What is the hidden score of each row? Scores go from 0 to 40, and 20 is about the middle. The score is a weighted sum of the row's numbers plus the product of two more (or one squared), each taken from its middle value.
tensor([30, 32, -10, 24, -8, -46, -16, 38, -41, 11, -16, -30, -38, 2, 27, 52]) ~ 25
tensor([-54, 8, 57, -41, 29, -38, -19, -35, 31, 8, 14, -8, 35, -59, 22, 4]) ~ 23
tensor([-9, 18, 36, -9, 48, 2, -9, -35, 23, 45, -29, -6, 1, 38, -3, -44]) ~ 25
tensor([32, 14, -2, 35, 38, 27, 13, -39, -19, 23, -75, -8, 11, -12, 5, -2]) ~ 24
tensor([13, 13, 34, 1, -6, 19, -33, -41, -2, -9, 5, 43, -39, 34, -21, 12]) ~ 29
tensor([-18, -12, 9, -62, 22, 34, 1, -43, 53, 10, 4, -15, 10, 44, 5, -40]) ~ 20
tensor([-6, -17, 44, -24, 26, 24, 32, -36, 29, 24, -35, -7, 19, 17, -21, -38]) ~ 20
tensor([18, -27, 8, -25, -2, -6, 30, 50, -11, -24, -25, -59, 39, -45, 10, 24]) ~ 29
tensor([-51, -7, 0, 36, 16, -41, -1, -5, 42, -6, -1, 42, 33, 2, -49, -25]) ~ 29
tensor([47, 30, -67, 19, -31, -20, -17, 52, -33, -3, 10, -1, -46, -6, 44, 29]) ~ 13
tensor([-4, 13, -22, 25, 45, 4, -2, -21, 7, 7, -4, 34, 5, 25, -8, -51]) ~ 17
tensor([-79, -40, 6, 5, -21, 36, 26, -37, 44, 2, 7, 79, -5, -21, -33, 3]) ~ 9
tensor([12, 19, 12, 14, 19, -23, 6, 19, 5, 36, -26, -58, 25, 37, -3, -44]) ~ 20
tensor([1, 7, -36, -38, -18, -14, -35, 18, -2, 8, 31, -10, -55, 14, 89, 33]) ~ 18
tensor([-66, -18, 27, 47, 35, 2, 6, -9, 32, 36, -4, 14, 17, 28, -31, -51]) ~ 18
tensor([8, -5, 4, 17, 27, -15, 27, 7, 0, -4, -47, -31, 43, 14, -2, -27]) ~ 22
tensor([-7, 17, -47, 34, -20, -27, -23, 43, -15, -39, 59, 23, 20, -19, -51, 4]) ~ 17
tensor([-29, -19, 3, -24, 30, -2, -2, -14, 34, 1, 2, -41, 34, 51, 25, -43]) ~ 19
tensor([25, 3, -30, 30, -29, 26, -7, -21, -35, -18, 0, 27, -37, -15, 11, 52]) ~ 14
tensor([32, -7, 7, 0, 30, 20, 20, -12, 8, 43, -43, -31, 19, 8, -4, -40]) ~ 23
tensor([-59, -14, 101, 79, 4, -42, -4, 46, -3, 21, 24, -40, 19, -34, -72, 9]) ~ 34
tensor([15, -3, 41, -27, -21, -55, -20, 55, 10, -8, 39, -44, -1, 69, -16, -22]) ~ 33
tensor([25, 17, 24, 13, 7, 26, -4, -34, -19, -21, -32, 28, 5, -33, -36, 24]) ~ 26
tensor([19, -3, -39, -5, -40, -8, -19, 41, -35, -16, 34, -5, -47, 5, 56, 45]) ~ 17
tensor([6, -30, -35, -7, -35, 14, 16, -3, -22, 20, -6, -2, -51, -15, 59, 65]) ~ 12
tensor([45, 17, 25, -37, 21, 8, 1, 28, -5, 17, -22, -55, -8, 54, -6, -28]) ~ 34
tensor([13, -21, -22, -26, -14, 60, -1, -48, 9, 4, 17, 47, -51, 19, 36, -3]) ~ 8
tensor([9, 10, -9, 33, 33, 5, 14, -28, -9, 7, -27, 14, 13, 42, 0, -48]) ~ 16
tensor([17, -23, -36, -9, -41, 32, 35, 5, -39, -3, -11, -6, -36, -28, 52, 60]) ~ 10
tensor([1, -3, -44, -16, -57, -46, 0, 65, -30, -6, 46, -32, -39, -1, 58, 54]) ~ 9
tensor([13, 16, -72, 20, -35, 1, -42, 5, -23, 4, 54, 30, -44, -7, 35, 27]) ~ 8
tensor([-17, 26, -35, 25, -20, -19, -47, -21, -4, 1, 25, 57, -41, -2, 13, 39]) ~ 17
tensor([33, 14, 49, 2, -15, 37, 27, -39, -45, -9, -39, -41, 15, 14, -12, 14]) ~ 19
tensor([11, -35, -30, -7, -44, -17, 42, 75, -17, -33, 6, -45, 42, -50, 0, 26]) ~ 13
tensor([9, 17, -36, -1, -29, -30, -34, 12, -9, -37, 46, 35, -40, 11, 24, 30]) ~ 15
tensor([-3, 5, 21, 11, 43, -15, 17, -29, 29, 49, -61, -20, 24, 9, -10, -31]) ~ 27
tensor([-85, -64, -35, -9, -6, 17, -12, -7, 55, 41, 40, 63, -36, -8, 40, 2]) ~ 15
tensor([10, 35, 8, 11, -8, -9, -18, 0, -10, -9, 23, 32, 2, 33, -64, -24]) ~ 22
tensor([-21, 11, 9, 22, -7, -56, 7, 51, 13, -29, 10, -21, 46, -1, -52, -14]) ~ 21
tensor([12, 41, -2, 13, 6, 21, -38, -37, -24, 16, 7, 23, -53, 22, 27, 13]) ~ 17
tensor([-8, 4, 27, -19, -9, -37, 8, 55, 9, 5, 21, -53, 42, 8, -36, -28]) ~ 20
tensor([11, -1, -1, -35, -26, 20, -29, -8, -10, -23, 48, 19, -47, 36, 47, 5]) ~ 16
tensor([49, -4, 47, -43, -37, -22, 9, 45, -28, -45, 16, -12, -14, -10, -4, 25]) ~ 29
tensor([13, -26, -76, -9, -50, -6, 2, 26, -21, 5, 20, 5, -44, -18, 68, 60]) ~ 10
tensor([24, 1, 23, -16, -14, 49, -11, -23, -28, -20, -8, 17, -40, -9, 27, 36]) ~ 25
tensor([60, 33, -26, -39, 22, 38, -18, 0, -10, 10, -32, 0, -13, -22, 20, -4]) ~ 39
tensor([-4, 45, 41, 15, -7, -31, 3, 11, -19, -26, -23, -39, 40, 5, -32, 4]) ~ 21
tensor([12, 18, -15, 7, 44, -7, -6, -6, 22, 21, -16, 5, 17, -5, -3, -49]) ~ 20
tensor([13, 42, 56, 19, 30, 22, -32, -52, -20, 10, -15, 16, -20, 9, -29, 3]) ~ 27
tensor([-58, -17, 52, 60, 46, 0, 24, -26, 18, -5, -15, 21, 25, -72, -41, 1]) ~ 12
tensor([1, 12, 5, 16, 27, -22, 25, -8, 14, 38, -39, -22, 32, 16, -17, -44]) ~ 17
tensor([-3, -12, 35, -15, 31, -19, 12, 2, 28, 8, -6, -9, 23, 17, -15, -48]) ~ 23
tensor([14, 12, 16, 11, 21, -12, 12, -2, -6, 23, -47, -46, 42, 6, 0, -24]) ~ 23
tensor([70, -20, -33, 8, 29, 21, 16, -6, -13, 31, -53, -8, 10, -44, 3, 2]) ~ 32
tensor([-52, -22, 24, 39, 27, -14, 19, -15, 23, -8, 3, 31, 29, -82, -50, 16]) ~ 18
tensor([-34, 26, 22, 62, -20, -72, -5, 47, -21, -28, 15, -22, 38, 7, -65, 18]) ~ 21
tensor([27, 14, 8, -31, -27, 9, 17, 24, -25, -56, 31, -4, 23, -30, -24, -2]) ~ 23
tensor([4, -20, -43, 10, 3, -45, -20, 15, 10, -28, 33, -20, 29, 66, 25, -35]) ~ 22
tensor([24, 24, -20, -4, -33, -9, -54, -6, -17, 24, 12, -9, -49, 52, 44, 31]) ~ 25
tensor([-5, 22, -3, 25, 31, -43, -9, 31, 5, 14, -9, -14, 28, 33, -19, -47]) ~ 25
tensor([12, -38, -44, -33, -52, 31, 36, 15, -13, 12, -10, -12, -42, -28, 61, 61]) ~ 7
tensor([27, 28, -13, 7, 11, 8, -34, 1, -9, 39, 18, 4, -32, 60, -8, -35]) ~ 25
tensor([-8, 31, 14, 11, -6, -37, 8, 32, -2, -33, -17, -40, 50, -8, -19, -5]) ~ 17
tensor([-64, -43, -12, -10, -30, 41, 11, -44, 41, 18, 19, 80, -39, 22, 1, 4]) ~ 11
tensor([-1, -13, 40, -9, 4, 2, 48, -5, 9, 37, -43, -67, 35, 22, -12, -26]) ~ 15
tensor([12, -15, -55, 10, -22, -11, -4, 15, -34, 12, 0, 1, -47, -12, 66, 63]) ~ 17
tensor([-7, -1, -27, -54, -11, 0, 11, 61, -16, -46, 51, -41, 18, 58, -2, -23]) ~ 37
tensor([32, 2, -11, -16, -40, 51, 9, -4, -39, -22, -1, 11, -32, -26, 16, 47]) ~ 18
tensor([33, 41, -13, 24, -12, -11, -33, 29, -25, -14, 23, 20, -33, 1, -42, 22]) ~ 27
tensor([28, -6, 42, -16, -16, 52, 35, -22, -41, -39, -15, 3, 7, -24, -24, 19]) ~ 26
tensor([26, 9, 31, -27, 11, 43, 19, -27, -14, -7, -61, -26, 12, -31, 16, 21]) ~ 32
tensor([-69, -26, 40, 49, 48, -12, -9, -56, 30, 24, -8, 36, 25, -65, -15, 5]) ~ 21
tensor([20, -52, -1, -18, -1, 15, 62, 12, 8, 14, -53, -34, 37, -35, -13, 8]) ~ 24
tensor([4, 9, -52, 10, -18, 42, -17, -46, -7, 6, 20, 65, -46, -17, 28, 17]) ~ 4
tensor([-27, -10, -15, 13, 34, -50, 21, 14, 22, -22, 3, 15, 47, -51, -34, -9]) ~ 19
tensor([11, -15, -20, -23, -18, 41, -3, -35, -7, 31, -7, 11, -64, 14, 65, 35]) ~ 13
tensor([-8, 15, 27, 28, 37, -11, 2, -2, 5, 0, -35, -34, 36, 20, -1, -36]) ~ 20
tensor([-12, 14, 16, 28, 2, -54, -9, 23, 4, 11, 24, -25, 29, 52, -46, -39]) ~ 26
tensor([-6, -44, -10, -55, -29, 11, -7, -9, 6, 11, 35, 16, -59, 18, 62, 38]) ~ 17
tensor([15, -36, -9, -15, -27, 25, 18, -4, -21, 1, -17, -1, -44, -17, 49, 62]) ~ 17
tensor([-51, -29, 32, 12, 33, -20, -19, -33, 27, 16, 22, 21, 40, -37, -8, -22]) ~ 20
tensor([9, -5, -15, 16, 30, 4, 22, -21, 30, 27, -34, -1, 26, -4, -11, -46]) ~ 19
tensor([27, 34, -7, 33, -20, -8, -12, 10, -34, -50, -6, -5, 29, -13, -33, 18]) ~ 20
tensor([-19, -4, 10, 13, 20, 13, 21, -30, 27, 22, -20, 7, 27, 24, -37, -47]) ~ 18
tensor([-1, 10, 11, -56, -61, -5, -10, 27, -19, -44, 61, -10, -29, 15, 16, 37]) ~ 16
tensor([-22, 0, -16, -8, -20, -91, -22, 82, 14, -31, 58, -34, 6, 63, 13, -13]) ~ 21
tensor([0, 9, 33, 5, 15, -8, 17, -1, 4, 1, -23, -37, 31, 37, 0, -44]) ~ 15
tensor([-37, -10, 6, 21, 35, -10, 6, -26, 22, -2, -11, 0, 32, 53, -6, -46]) ~ 17
tensor([3, -5, 51, -9, 19, 14, 30, -18, -6, -6, -64, -34, 22, -23, -17, 30]) ~ 29
tensor([-48, -11, -41, -12, 37, 14, 4, -6, 42, 4, 23, -2, 36, -5, 1, -45]) ~ 10
tensor([12, 48, 17, 47, 25, 12, -15, -45, -29, -15, -35, 17, 12, -15, -29, 10]) ~ 22
tensor([46, -6, -55, 31, 2, 36, 13, -13, -34, 30, -49, 16, -35, -30, 33, 36]) ~ 19
tensor([7, 33, 20, 38, -12, -1, -5, 5, -44, -37, -8, 3, 20, -23, -52, 31]) ~ 24
tensor([16, 25, 20, 3, -39, -10, -9, -9, -37, -3, -1, -6, -45, 11, 23, 54]) ~ 14
tensor([-1, 2, -18, -6, -1, -3, -37, -16, 10, -22, 40, 52, -41, 34, 26, -6]) ~ 17
tensor([29, 3, -48, -12, -56, 19, -10, 20, -29, -45, 28, 21, -32, -10, 46, 37]) ~ 12
tensor([29, 35, -32, -40, -33, 39, -18, 28, -17, -24, 33, -4, -37, -35, 41, 22]) ~ 18
tensor([5, 10, -22, -14, -27, 16, -31, -3, -12, -29, 51, 25, -47, 9, 30, 26]) ~ 11
